arr = (0.057, 0.006, -1.226, -2.628, -0.757, 0.317, -1.412, -2.261, 0.598, 3.375, 4.868, 0.646)
The first entry from the left: 0.057
The third largest entry is 0.646
What is the third entry from the right?
A: 3.375
What is the 3rd entry from the left?
A: -1.226
What is the second entry from the right?
A: 4.868
The 3rd smallest entry: -1.412
What is the second entry?
A: 0.006
What is the fourth entry from the end?
A: 0.598
What is the minimum?
A: -2.628

m =
array([[-4.599, -4.375,  3.872,  1.806, -4.708,  1.466,  0.805, -1.565,
        -4.679, -4.557, -4.578,  0.743,  1.864],
       [-2.807, -3.776,  3.397, -1.704, -3.834, -1.632,  3.458,  2.072,
        -4.833, -5.119, -2.774,  1.724, -1.668],
       [-3.519, -2.366,  2.001,  3.903, -2.945,  3.144, -2.369, -4.391,
        -1.721, -1.296, -3.429, -0.936,  3.979],
       [ 3.486,  2.355, -2.365, -3.798,  2.302, -3.999,  1.139,  2.453,
         1.741,  1.549,  3.657, -0.242, -3.767],
       [-3.097, -1.853,  1.520,  4.024, -2.458,  3.207, -2.821, -4.675,
        -1.086, -0.623, -2.994, -1.210,  4.102],
       [ 0.143,  1.428, -1.524,  3.276,  0.786,  2.285, -4.382, -4.834,
         2.595,  3.112,  0.333, -2.420,  3.355],
       [-4.194, -3.308,  2.856,  3.392, -3.809,  2.762, -1.294, -3.588,
        -3.007, -2.656, -4.139, -0.312,  3.463],
       [-1.333, -2.602,  2.236, -2.879, -2.580, -2.791,  3.680,  2.921,
        -3.874, -4.172, -1.293,  1.662, -2.851],
       [-2.572, -1.259,  0.948,  4.057, -1.882,  3.179, -3.252, -4.901,
        -0.402,  0.106, -2.456, -1.481,  4.136],
       [ 3.190,  2.933, -2.879, -1.471,  2.653, -1.990, -1.269, -0.177,
         3.111,  3.163,  3.399, -1.374, -1.422],
       [-2.649, -3.674,  3.250, -1.903, -3.708, -1.839,  3.557,  2.209,
        -4.845, -5.102, -2.628,  1.778, -1.869],
       [-3.255, -2.041,  1.697,  3.989, -2.638,  3.192, -2.663, -4.581,
        -1.316, -0.866, -3.157, -1.113,  4.067],
       [-1.332,  0.044, -0.238,  3.898, -0.610,  2.944, -3.989, -5.091,
         1.131,  1.655, -1.176, -2.024,  3.978],
       [-3.080, -1.833,  1.493,  4.024, -2.437,  3.201, -2.835, -4.688,
        -1.075, -0.604, -2.978, -1.215,  4.102],
       [ 4.151,  3.853, -3.783, -1.842,  3.586, -2.412, -1.572, -0.092,
         4.024,  4.118,  4.370, -1.627, -1.795],
       [-4.643, -4.359,  3.908,  1.984, -4.717,  1.643,  0.645, -1.715,
        -4.537, -4.439, -4.608,  0.644,  2.044]])
What is the entry just left of the smallest entry?
A: -4.833
What is the entry just left of -0.866?
A: -1.316
What is the entry just left of -1.853?
A: -3.097
What is the entry just right of the smallest entry?
A: -2.774
